pefog: [-53  54 -13 -31  -8 -59   1  33]
nanot: [ 59  33  53 -40 -12 -43 -38 -20]
luz: [ 59  33  53 -40 -12 -43 -38 -10]
has: [-13 -31  -8 -59   1] => yes
has: [59 33 53] => yes

rofab: [19 26 10 12  0 12  0 17 12 13 26 16 14  9 17  6 18 10 22]
zonet: [-14  -9 -11 -16   1 -15   0 -14 -18 -21  -9 -16 -17  49 -13 -13  -8 -15
 -11]
tidup: [20 30  8 12  0 11 -1 17 10 13 29 17 14 20 16  9 14 11 18]
Sizu: [ 17  13  14  21  -1  21  -1  17  17  19  14  19  22 -45  17  22  11  19
  14]
mavud: [23 35 11 13  0 13  0 21 13 15 36 19 15 27 20  8 18 13 21]
zumil: [-23 -25 -13 -16   0 -16   0 -22 -16 -18 -26 -22 -20  12 -22  -8 -16 -17
 -21]
vad: [19 26 10 12  0 12  0 17 12 13 26 16 14  9 17  8 14 12 17]
miz: [-32 -52 -13 -16   0 -18  -1 -27 -17 -17 -52 -25 -17 -54 -25 -13 -26 -15
 -28]
zazu: [18 29  6  9  0  9  0 15  8  9 28 14 10 30 14  6 14  8 16]
miga: [-14  -9 -11 -16   1 -15   0 -14 -13 -14  -9 -16 -17  49 -13 -13  -8 -15
 -11]
tafem: [ 15  11  12  19  -1  19  -2  15  15  17  11  17  20 -42  14  21   9  17
  12]
fug: [ 19  26  10  12   0  12   0  17  12  13 -22 -17 -16  13 -17  -8 -13 -14
 -16]
has: [-15   1 -16 -11] => no
has: [ 0  9  0 15  8] => yes

Lipig: [-11 -20   0   8 -13 -13]
nupus: [-18  15  13   8  50   7]
luta: [-37 -14  -6 -40 -47 -39]
luno: [ 13 -12 -39 -12 -23 -24]
has: [-13   8   0 -20] => no
has: [-14  -6 -40 -47] => yes
has: [0 8] => yes
has: [-37 -14  -6] => yes
has: [-40 -47] => yes
has: [13  8 50  6] => no
has: [-37 -15  -6 -40] => no

nif: [ 29  13   5  13   5 -17 -17 -11   4  30  -2 -27   0  -7]
nom: [-10   0   3  54  -4  -9   5  31  24  13  -1  38 -13   6]
Pagef: [ 12  23  -8  17   1 -27 -11 -10 -11  14  14 -29   3  11]
kun: [ 0  0  1  0 -2 -2  0 -3  3 -1 -1  1  1  1]
Vem: [ 15 -15  24  -4 -12   1 -25 -45   0 -32  -7  32   2  -5]
Funu: [-34  -3 -29   7  37  14  -7  -4   5 -26  -3 -21  19  26]
has: [ 5 31 24 13 -1] => yes
has: [ -2 -27   0  -7] => yes

davum: [-27 -18 -11  24  -3  -2]
Dur: [-37 -17 -22  25   7   9]
neka: [-16 -16  21  44  28   7]
nenol: [-13 -15   4  22 -10 -12]
toze: [-17 -15  25  42  27   7]
luvos: [-19 -21 -35  19  -9 -13]
gid: [-31 -25 -50  30  -4 -10]
has: [-19 -21 -35  19  -9] => yes
has: [25 42 27] => yes
has: [-18 -27] => no
has: [-15   4  22 -10 -12] => yes
has: [-11  24] => yes
has: [25  6] => no

lele: [  1  35  19 -30 -24  39  39 -30  43  26 -24 -29 -13 -35  34  39  22   6
 -41  15 -37 -23  12 -30  37  26   1 -10 -40 -11  22  34  11  -2  39  -1
 -34 -24   3 -10 -29 -40]
zokiz: [  7  31  29 -33 -21  42  26 -24  39  27 -30 -33  -7 -39  39  39  35  12
 -38  15 -31  -9  -3 -29  31  30   0 -17 -39 -15  11  37 -18  -2  17 -36
 -33 -12  12   3 -19 -35]
Sof: [ 40 -39   2 -33 -20  41 -31 -12 -11  -6  38  12 -38  33  30 -34  16 -23
 -39  23 -13  16   2  -7 -26  -4  39  24 -42  33  37 -44  34  13 -24  15
 -27  13  23  36 -37 -38]
Dimut: [-36  26 -36 -29 -22 -30  30 -42  -1  39  34   3 -31  26 -36  12 -15 -38
 -23  37  -4 -43  40 -33  24  14  29  39 -13 -17 -27  52  16   5  33  12
 -34 -26   3 -10 -19 -32]
Runug: [ -9 -44  41 -28 -21  35  19   8 -40  23 -18  37  33  -6  36 -41 -28  40
  26  29  14   5 -33 -32  -1  -4  38 -28  31 -28 -22  10  41   3 -40   3
 -29 -35 -17 -27  21  18]
vamo: [-42   5 -29 -29 -24 -40  35 -32 -21  36  43  12  -1  41 -36  -8 -32 -16
 -13  35  22 -41  28 -34  19   9  33  37   2 -25 -38  28  24 -11  20  32
 -37 -31  -2 -15  15 -21]
beve: [ -1 -39  37 -29 -23  40  15  16 -27  22 -29  38  15 -23  40 -35 -20  26
  32  30   2   0 -42 -32  -3 -13  32 -38  36 -28 -12   7  36   2 -38 -14
 -34 -33 -18 -24  11  26]
dos: [  1  35  19 -30 -24  39  39 -30  43  26 -24 -29 -13 -35  34  39  22   6
 -41  15 -37 -23  12 -30  37  26   1 -10 -40 -11  22  39 -15  15  25 -39
 -24 -25  15   0 -26 -38]
tulun: [  1  35  19 -30 -24  40  39 -30  43  24 -24 -29  16 -35  34  39  22   6
 -41  15 -37 -23  12 -30  37  26   1 -10 -40 -11  22  34  11  -2  39  -1
 -34 -24   3 -10 -29 -40]
Zit: [ 23 -20  -8 -28 -24  10   6  30   2  10 -39  33 -18 -42   3 -11   5 -16
  34  17 -39  28 -30 -32 -11 -17  24 -41  32 -29  14  -2  30  -9 -27 -42
 -31 -34 -26 -29 -31  36]
has: [44 12] => no
has: [-40 -11  22] => yes
has: [-32  -3 -13] => yes

nurof: [ 30 -23  -4  21  -4   5   0  -1  -8 -34  10  25 -10   0 -28 -10 -21  13
   2 -47 -17  12 -12  22  34  -3  17   3  22   3   7 -23  19  -4  21   3
  -2   8 -29  23 -10   6   1   3  -5 -12  23   8   1 -21   5  21   3  -8
 -12]
fiv: [ 30 -23  -4  21  -4   5   0  -1  -8 -34  10  25 -10   0 -28 -10 -21  13
   2 -47 -17  12 -12  22  34  -3  17   3  22   3   7 -23  19  -4  21   3
  -2   8 -29  23 -10   5  -2   2  -8 -16  23   8   8 -26   4  18   6  -2
 -11]
sizin: [  6  -5   1  13   0  20  21 -14 -12 -34   6  -3 -16  -4 -25 -10   0  16
  -5 -30 -13   8 -22  -4  61   6   0  27  18  16  -7 -16  17 -19  29 -10
   5 -26 -19  20 -20  -1  -2  -5  15   3  25  28  12 -27 -20  22  10   5
   8]
zuto: [ 16 -23  -6  10  11  10  12  -4  -9 -29   6 -18 -13  -5 -35  -3  -7  11
   4 -48 -17   3 -26   9  38  -2   2  33  22   7 -12 -32   3 -26  24  -3
  -2 -17 -20  25 -33  -6  -5  12   7   5  24  20   5 -27 -20  42  -6  -4
  -1]
has: [  8 -13 -30  -5] => no
has: [-12 -34   6  -3] => yes
has: [3 6] => no
has: [ 17 -16  -7  16] => no
has: [-16  23   8   8 -26] => yes
has: [ 7 22 33] => no

bufed: [ 19   9  -2 -11 -13 -11  -6  -3  -4  -6  -7  -4   6  20  30  32  22   1
 -23 -44 -51 -42 -18  12  37  50  48  31   8 -13 -28 -32 -28 -21 -14  -8
  -1   7  18  29  36  34  22   0 -25 -44 -51 -42 -18]
mis: [ 19  14   7   0  -6 -10 -13 -13 -12 -10  -7  -5  -3  -3  -4  -6  -7  -8
  -6  -3   2   9  17  24  30  33  31  26  17   4 -10 -25 -37 -46 -51 -49
 -42 -30 -15   3  20  35  45  51  50  45  36  23  10]
rov: [ 19  13   6  -2  -8 -12 -13 -12 -10  -7  -5  -3  -3  -4  -6  -7  -7  -4
   1   9  17  25  31  33  30  22   9  -6 -22 -37 -47 -51 -48 -38 -23  -5
  14  31  44  51  51  44  33  18   3 -11 -22 -29 -32]
kub: [ 19  10   0  -9 -13 -13  -9  -5  -3  -4  -6  -7  -4   4  15  26  32  29
  17  -4 -27 -44 -51 -44 -25   2  27  45  51  44  27   6 -13 -26 -32 -30
 -24 -17 -11  -5   1   9  18  28  35  36  27  10 -12]
nug: [ 19   7  -6 -13 -12  -7  -3  -4  -7  -5   5  20  31  29  10 -19 -44 -51
 -34  -2  31  50  47  24  -3 -24 -32 -28 -19 -11  -4   5  18  30  36  29
   7 -23 -46 -50 -32   0  31  46  39  15 -10 -25 -24]
tam: [ 19  14   7   0  -6 -11 -13 -13 -11  -9  -6  -4  -3  -3  -5  -6  -7  -7
  -5   0   6  14  22  28  32  32  28  19   6  -8 -23 -37 -46 -51 -49 -42
 -29 -13   5  23  37  47  51  50  43  32  18   4  -9]
Vifem: [ 19   7  -6 -13 -12  -7  -3  -4  -7  -6   3  18  30  31  15 -13 -40 -51
 -40 -10  24  47  50  32   5 -19 -31 -31 -23 -14  -6   2  12  25  35  34
  18  -9 -37 -51 -43 -17  16  41  45  30   4 -18 -26]
Pag: [ 19   5  -9 -13  -9  -3  -4  -7  -4  11  27  31  14 -19 -46 -48 -20  20
  48  47  22  -9 -29 -31 -22 -12  -4   7  22  35  33  12 -22 -48 -47 -19
  20  44  40  15 -14 -26 -20  -5   5   3  -1   0   7]
fesob: [ 19  16  12   8   3  -1  -5  -8 -11 -13 -13 -13 -13 -11 -10  -8  -6  -5
  -4  -3  -3  -3  -4  -5  -6  -7  -7  -7  -6  -4  -1   3   7  12  17  22
  26  30  32  33  32  29  25  18  11   2  -7 -17 -26]
has: [ 7  0 -6] => yes
has: [36 27 10] => yes
has: [31 26] => yes
has: [26 32] => yes
has: [45 36 23 10] => yes

Gufi: [ -2 -10  -6 -13 -13   7 -44]
gife: [ -7 -19  -4 -27  -4  38 -16]
Tolik: [-2  3  4 -8 15 -6 54]
zov: [ -6   5   0  34   7  17 -36]
rusus: [ 20 -11 -15  -5   2  18 -62]
has: [-14 -13] => no
has: [-44   7 -13 -13] => no

nub: [  4  -6   9   7 -10  10  18]
Bos: [ -7   5 -16   4 -15  12  10]
taluf: [ 18  -5  -7 -16  11  -6 -19]
Bon: [ -1   1  -1   8  -5  -8 -14]
zudit: [ -1   4   1   2 -12  10  17]
sen: [ 45 -16  -2 -24 -14  16  20]
gor: [ -3 -17  10  -8 -14  -3 -16]
maneb: [ 16   4   6 -13 -11  -4  14]
keb: [-1 21 -7 14 -6 -9  1]
has: [16  4  6] => yes
has: [16 20] => yes
has: [-16  -7  -5] => no
has: [-19  -6  11 -16  -7] => no

sef: [-60  -2 -25 -45  -7 -22 -14 -32 -28  22  44]
Teki: [ -4 -17 -14 -21 -14 -11 -10  -9  -9 -22 -43]
sep: [  8 -23 -33   9 -10  -7 -24 -14  -8  -1  22]
nanem: [  3 -24 -18  -4 -25 -18 -16 -13 -11 -49 -16]
dini: [28  6 17 30  3  7  8 18 11 -2 11]
has: [-11 -49] => yes
has: [18 11 -2] => yes
has: [-14 -11 -10  -9] => yes
has: [-1 22] => yes

sived: [-44 -15  16  15  46 -22  10  -1  -5 -51  54  11 -37]
zek: [ 28 -34 -34 -37 -16  52  20  36 -38 -43  13  -1  31]
kede: [ 30 -16 -40 -10  -6  29 -10  41 -48   8  36 -49  34]
Kotu: [ 35 -12  -1  -1 -23  -5  35 -18  15  17  33  32 -18]
reki: [ 32 -31 -14  32 -23   7 -29  29 -27  42 -37 -11  28]
bodid: [ 36 -17  37  36 -29  17 -48   1 -47  34  33 -37 -10]
dumeg: [ 30 -43 -18  20  46 -31  10  19 -53   8  50 -47 -33]
buze: [-11 -16  28  33 -54 -53  -9  11  12   7 -52  28 -16]
has: [ 27 -34 -34] => no
has: [ 17 -48   1 -48] => no
has: [ 33 -54 -53  -9] => yes
has: [ 11 -37] => yes

tigu: [14 18 14 14 -2 16  3 11]
suna: [  4  -9  -2   3 -17  -2  10  -3]
bazo: [  6  -7   5   9 -56   1  13  -2]
mivo: [-13 -25 -18 -15  -6 -16 -13 -15]
has: [  3 -17] => yes
has: [-13 -16] => no
has: [ -6 -15 -18 -25 -13] => no
has: [14 14] => yes
has: [ 9  5 -7] => no
has: [ 3 16] => no
has: [-18 -15] => yes

lozen: [ 12   7  54 -10 -16  -3  33  11]
zivun: [ 12   7  54 -10 -16  -3  33 -20]
vep: [ 17 -46  54  44   3   0  19  19]
has: [  7  54 -10] => yes
has: [ -3 -16] => no
has: [ 54 -10 -17  -3] => no
has: [ 54 -10] => yes
has: [-16  -3  33  11] => yes

mufo: [  1   8  -5  -9 -37 -18 -11  -6   0 -13 -19 -14   1  29   1   3  11 -15
  -1  11]
tid: [ 10   4 -25  24  -3 -25  -3 -20 -13 -13   5 -11   8  42 -14  -6   2   7
 -19  15]
Rut: [  5 -23   7  -6  20  17   1 -25  -7  -7   2   1   7 -15   8   0  -5  -7
  -4   5]
lim: [ 19 -39   5   1  -9   6  -2 -50 -27 -29  -2  10   8   8  17  12  15 -22
 -13  19]
kav: [  3 -17 -15 -18  59  -2  -3 -38  15  23  -8 -23  31   0 -21 -23 -14  31
 -16   3]
mugir: [  1   8  -5  -9 -37 -18 -11  -6   0 -13 -19 -14   1  29   1   3  11 -21
   6  12]
tugus: [  1   8  -5  -9 -37 -18 -11  -6   0 -13 -19 -14   1  29   1   3  11  -4
   5  -4]
kazi: [ 17 -15  -5  14 -12 -14   6 -39 -29 -39  -8 -12   6  30   7   7  13 -24
  -4  24]
bal: [ 10   4 -25  24  -3 -25  -3 -20 -13 -13   5 -11   8  42 -14  15   2   7
 -19  15]
tes: [ 13 -19   8  -2   2  -4  12 -27 -20 -20 -10  -1   6   0  10   9  17 -22
   5  19]
has: [ -3 -38  15  23] => yes
has: [ -9 -37 -18 -11] => yes
has: [ 8 -2  2 -4 12] => yes
has: [ 13 -19   8  -2   2] => yes
has: [-25  24  -3] => yes
has: [ 19 -39] => yes
has: [ 12 -24] => no

Donod: [ -3  -3 -15  10 -11  20]
vab: [ 11 -39  32 -30 -24  -1]
zok: [  5  11 -23 -29 -10   2]
Golud: [  9   5  -4   1 -14   2]
lator: [  4  -3 -17 -15  38 -30]
zizag: [  5  11 -23  20 -34  -3]
Mugu: [ -3  -3 -15  10 -11 -22]
has: [ 10 -11] => yes
has: [5 9] => no

sebar: [  2  27  57   2 -12   1 -10   1  -6]
gideg: [  6 -15 -15   4 -30   0  -6   1  16]
sefil: [ -2   4   3  -9   1  20 -10   2 -35]
Pufip: [ -2  10  16  13 -40  -4  -5   3   0]
Disol: [ 25  -6  12  16  -4   7  -7   0 -15]
toduz: [-12 -27   6   6  25 -14  28   3  -5]
solup: [-19  -6 -22  -2 -26 -31  -1  -2 -58]
has: [ 4  3 -9  1 21] => no
has: [-30   0] => yes
has: [  5 -30] => no
has: [57 27] => no
has: [-31  -1] => yes
has: [-6  1] => yes

dosav: [-30 -42 -37 -38 -32  -7 -24  -7 -31 -29 -25  -7  -7 -14  -9 -26 -24 -35
  -8 -14  -3  -6  -6  -3 -15  -5 -33  -5  -8 -17 -33  -8 -23 -22 -22]
dotik: [-30 -42 -37 -38 -32  -7 -24  -7 -31 -29 -25  -7  -7 -14  -9 -26 -24 -35
  -8 -14  -1   5   7   2 -18  -1 -41  -1  -2 -12 -39   3 -27 -20 -28]
sus: [-30 -42 -37 -38 -32  -7 -24  -7 -31 -29 -25  -7  -7 -14  -9 -26 -24 -35
  -8 -14  -1   5   6   0  19   5  37  11   6   7  38   3  22  16  29]
has: [-5 -6] => no
has: [ -7  -7 -14] => yes
has: [ -6 -14] => no
has: [-24  -7 -32] => no
has: [ -3 -15] => yes
has: [-25  -7] => yes
has: [ 6  0 19] => yes

venu: [ 14   7   2  -7   8  -4   3   1  -7  14   7  25  -2   6  10  21 -14  14
   8 -10   2  -4   8 -25  39 -12  -4 -19  -3 -12  13   8  -8 -16  -2  16
 -15  15  10 -16 -20  11  -9 -20  36 -23   4  -5   4  24  27 -12   8  19
  48  -6]
nop: [ 14  47   2  -7   0  13   3   7  -7 -10   3  12  -6  16  10   5 -14  14
   8 -18 -11  -4  10  24  -1   8 -21 -23  -3 -56  13  26 -11  -6  16  -3
  36  -3 -12 -16   0  26 -10  14 -32  13  16 -17   4  17 -21  17   1 -13
 -10  -6]
kupit: [ 14   7   2  -7   8  -4   3   1  -7  14   7  25  -2   6  10  21 -14  14
   8 -10   2  -4   8 -25  39 -12  -4 -19  -3 -12  13   2  -8  -6  16  -3
  23  -4 -13  36   0 -30 -27  36 -29  28   4 -17   4   3 -16  18 -14 -13
  -9 -19]
buko: [-16 -29  19  -7   8  -6  -3  -3  -7 -17  13  -1  -6   6  10 -20  13   2
   8  -2 -11  -4 -38 -11  -1 -12   4  31  -3 -12  13 -25  -8  18 -18  -3
 -35  -9  11 -16   0  -2  35   1  32 -23   4  -4   5 -29  -8  18 -14  18
  -9  -6]
Segos: [ 14   7   2  -7   8  -4   3   1  -7  14   7  25  -2   6  10  21 -14  14
   8 -10   2  -4   8 -25  39 -12  -4 -19  -3 -12  13   2  -8  -6  16  -3
  23  -4 -13  36   0  35 -27  36 -29  28   4 -17   4   3 -16  18 -14 -13
  -9 -19]
Zodif: [-34   5   2  -7   8  -4   3  10  -4 -17  13  -1  -6 -21  10   3 -14  -3
   8  -1  -8  11   3 -35   1  37   4   8  -3 -12  13 -12  -8  -6  16  -3
  22  -3 -28  49   0  -7 -27  -9 -16  24   4   8  -2 -30 -13  18 -14 -13
 -17  -6]
dukoz: [ 14   7  -9  -7   8  -4   3  -6  -7 -17  30 -30  -6   6  -1   3 -14  29
   8  -1 -11  -4  19  60 -11 -12   4 -23  -1 -12  13   8  -8   4  16  -3
 -24  11 -12 -16   0  35 -27 -20 -16 -23   4 -17   4  51 -13  18 -14 -13
  17  -6]
lezit: [ 14   7   2 -12   8  -4   3 -17  -7 -17  15 -10  -6   6   6   3 -14  14
   8  -2 -11  -4   8  60  -1 -12   4 -25  -3 -12  13   8  23  -6  16  -3
 -27  20 -12 -16  -5  35 -27 -20 -16 -26   4 -17   4  28  23  18 -20 -24
  13  -6]
rikef: [ 27  33 -33  -7 -16  -4   3  -3  -8 -17  13  27  -6   6  10   3 -14  14
   8  -2 -11  -4   8  60  -1 -12  -2 -15 -13 -12 -28  15  -8  -6  14 -14
   8  -3 -12 -16   0  39 -27 -20 -16 -23   4 -17  -4  24 -25  18   7  -3
  -9  -6]
lurep: [ 14   7   3  -7   8  -4   3 -23  -7 -17  13  -5  -5   6   1   0 -14  14
   8  -2 -11  -4   8  60  -1 -12   4 -34  -3  -9  14   8  32  -6  16  -3
 -17  25 -12 -16   0  35 -27 -20 -16 -28   4 -17   4  24  24  18 -22 -13
   4  -6]
dilin: [ 31  33 -32  -7 -18  -4   3  -3  -7 -17  13  25  -6   6  10   3 -14  14
   8  -2 -11  -4   8  60  -1 -12   3 -13 -14 -12 -29  17  -8  -6  16 -16
   8  -3 -12 -16   0  39 -27 -20 -16 -23   4 -17  -5  24 -26  18   9  -6
  -9  -6]
has: [-5  4 24] => yes
has: [-3 23 -4] => yes
has: [ 14 -14   8] => yes
has: [14  7  2] => yes
has: [ -2 -11  -5   8] => no
has: [-27  35] => no

lom: [ 14  -4 -39  22   5   8  30 -40 -46  18 -42  23  12 -15 -24  40  11 -27
 -34 -43]
mor: [  5  26  35  40  14  28  32  20  26 -45  18  31 -36  -4  19 -43  -9  26
   9  -6]
kilop: [-34  23 -20  15  28 -36  23 -28 -19 -37  22  -3  38  30 -33  -1 -21 -29
  14 -15]
gibo: [ 27  26 -21  -1 -35  23   1  34  -4   6  40 -16 -38   6  -4  -3 -30  27
 -16 -34]
noz: [ 26 -45  21  23   9 -36  -2  10  -4  22 -27  -8  -2  -4 -41  22  -5  46
 -12  11]
goto: [-39   4 -43 -30  16 -31  46   6  36   1  23  12 -38 -16  31  18 -19  19
  46 -24]
has: [-35  23] => yes
has: [-2 10 -4] => yes
has: [-5 46] => yes

Viv: [-21  39 -34  28  36 -37 -42  21 -34  53]
mepe: [-29  33 -31 -43  -3 -14 -37  48 -23   5]
mamo: [-38 -49  20  32 -21  45 -41 -38  25 -25]
gigu: [ 50  23  38 -37 -29  -4  47 -16 -13  26]
sug: [ 37  42 -38  46  13  37 -30   5 -36   2]
ner: [ 11  39   7 -21 -28   0 -11  22 -25  22]
Tis: [-31 -46  11 -37 -33  50 -12  20  18   5]
has: [-38 -41  45] => no
has: [ 32 -21] => yes
has: [-30   6 -36   2] => no
has: [ 32 -21  45 -41] => yes
has: [ 25 -38] => no
has: [  0 -11  22 -25] => yes
has: [37 13 46] => no

fuv: [ 20  -8 -23  -5  31   4]
Pofi: [-14  30 -30 -13 -48 -15]
kegi: [ 62  26  26  12 -11 -19]
has: [ 30 -30 -13] => yes
has: [-14  30 -30 -13 -48] => yes
has: [62 26] => yes
has: [ -8 -23  -5  31   4] => yes
has: [-48 -13 -30  30 -14] => no
has: [ 12 -11] => yes

